Each path below is one point turned by a fixed rotation once a step. After each direction that follows a path, write how fast that rotation turns it, in degrees a step (0 if it stays still).
Each turn is a multiple of 5 degrees from 10 to 175, or 0.
Each row of a path follows its step; steps can be skipped.
Path 1:
step 0: [ 22  16 -18 -20 -19   0  -3   2  -1 -13 -15 -16   8  23 -20  -4   8  -4
  27  10 -17   0  12  -8   4  -6   7  11  24 -13  36  15  -6 -15  -1   8
   5 -13   4   4  14 -10   8 -24   6  -6 -11 -11  11 -14   9  16 -12  10
   0   3 -11  -9   7]
step 1: [ -6 -12  13  11 -16  27  14   1  -3 -28  13  -9  25  14  -1   2  -1 -14
  -8   4   3   2  -4  17   4 -18 -22  -9  13 -15   9  20   2  22  21   7
  11  -6  -2  33  -9   6   2  -5  -6  -8   7   4 -13  -3  22 -20  -5   9
  -2  -4  25   5  13]
step 3: [ 14   2  21  -3  24  -4 -13  -1 -20   3 -18  18  17  15  -3   9  13   3
  -6  22 -14  -6  14   6 -12  21   2 -17   3 -13   6   5  -3   6  -5   7
  -3   5  33  10 -10  12 -18   4  10   4 -10  -3  17   0  -4   9  -8 -10
 -37   5  -8 -12 -29]
step 4: [ -7  -6  23  18 -11   4  -5  -4   1  28  -1  13   3  29  -4 -18   3  -8
  10   6   1 -24  -7 -10   4  15  35  -3  25 -13  -6   5   8   6  10   0
  11 -28  -5 -11  -6 -11 -11  13  14  -8  -5   3  -7  -3  15  16   5  -3
 -10  11  16  25  20]
step 5: [ 10 -14 -13 -14  23   9   4   7   9  -7 -15  -8  10  -7   2 -12 -18 -28
 -17   8 -18   3   3   5  21  23  19  -4 -14  -9  -6  26   9   2  14  10
  -9  21 -23 -17 -14 -16  30   1  -1   5  -3 -18  -6   7  12  -6   9  -2
  -2   4   5  19   9]
step 6: [ 30   2   7   0  10  -5  -1  -7   4   7  17 -23   4   4 -26 -11  18 -22
  -9  -4 -11  -3  19  28   9   5  -4  18  15   9   8 -19 -27 -10  -7  10
  12   3  -7   2  -8  -9  19   8  14  15  -1  18  -3  -3 -11 -20 -14 -15
   2   2  -6   9 -24]
step 7: [ 10 -12 -20  -5   0  11   8 -22  -9 -16   2   4  13   9  16   3  -2   5
  18  26   8   9  -1  13   0 -22  16   4  10  34 -17 -10  18  11  -3  14
  12 -15   9  -4   5  -7 -20  14   0   8  20   7   5 -10   7 -18  -8  -9
 -12  29   9  14 -16]
step 8: [ -9 -30  -8  -9  17 -19 -12   5 -20  12   2   5   3  -6  15  10  -3   4
  31  -8 -17   0  21  10   8   5  17   2  -3  -1   3   6  -1  10   3 -16
  17  -4   8   7  28 -16   1  17  12 -11   0  -9  15  26  11 -27   6  20
  10 -12   8  -3  14]
step 9: [ 13 -13   9  18   7 -24  13  -7 -10  -3   4  17   9   0  -9 -26   4 -15
  -7  -4  -9 -11  17   4  23  -5   6   9 -10 -17 -10   1  23   7  -7  14
   8   3   6  12  12  26   3   9 -25  29  11 -10   5   9 -14  21 -17   8
   9 -25 -11  -6   1]
step 10: [ -5  12  -1  -6  -8 -23 -13  -3  -4   9  -3  20  21  12 -10   3 -20  -5
   2  -9  -1  23   7 -11   3   8 -16  -1  -7  21   0 -21   6   1   4 -28
  -5 -15  -7  -1 -12  20  13  10   7  18  12  11 -18  -3   4  12 -28  -6
  -7   6   7  39   8]
step 11: [  1 -16  -5  -8   2  22  -5   8  20  -8 -12  17   2  -1 -16 -13 -14  20
   2 -19   1  12  19   0 -17  22   7  -1   2  15  -3 -29   8  -1   6  12
 -16 -12   9  -8 -16 -13   3  -1 -19 -24  -6 -30  17  10  -1 -19 -14   7
   9  -8   1  17 -15]
step 12: [ -5 -28  20  20   5  -3 -19  -2  12   6  20   6 -36   9  -9  -6   1 -11
  -4   8  -1   1  24 -12   1 -23  -5  -1 -14  24  26   6   7  17  19   9
 -10  -8   0 -10  -2  -7   7   6  -5   5 -10   5  10   5  -7 -16   2 -30
   8   0 -13 -17   5]
[-3 -4  5 -7 -4  2 -1 -3 -7  4  4  0  5 -5  1  4 -1  6 -7  1 -2 -4 -1 -1
 -2 -8  3  1 -1  1  3  1 -1  1  0  3 -1  2  5 -4  5 -2 -4  0 -1  8 -2  3
  0  1  1 -5  1  4 -1 -5  2  0 -2] => 65
[-3 -1 -1  4 -5  7  1  3 -1 -2  0  2  3 -3  2 -1  2 -1  6  2 -3 -4  3 -2
 -7  0  3 -2  2  4  5 -5  5 -1  0 -4  3  3  4 -1  2 -6  6  3  3 -4  3 -4
  2 -8 -2  4  0  0 -5 -2  6 -2 -1] => 100
[ 0  1  6  1  3 -3 -3  2  4  1 -5  5  0 -2  4  9 -1 -1  2  4  0 -2  5  0
 -4 -5 -1 -5  2  1 -1  3 -6  4  3 -3 -3  4 -4  7 -2  2  5 -3  5  5  6 -1
  0 -1  4 -5  0 -2  0 -1  0  2  0] => 160
[-6 -1  2  1 -7 -3  1 -1 -5  2 -4 -3 -6 -4  4 -9 -2 -6  2 -1  0 -6  3  5
  6  1 -4  0 -2  3  0  2  5 -1  2  0  0  6  0  2 -6  1  1 -3 -1  1 -4 -1
 -1  0  4 -5  4 -2  3 -4  3 -2 -2] => 100
[-2  3  7  9  4  3  0  7  0 -3  2  1  2 -1  1 -5  0  5  0 -5 -3 -3  0  7
 -4 -2 -3 -3 10 -3  0 -1  0 -1 -5  4  3 -2  1 -3 -3  2  2  1 -1  2 -2  1
 -1  4 -2 -5  1  5  4  1 -2  1 -1] => 140
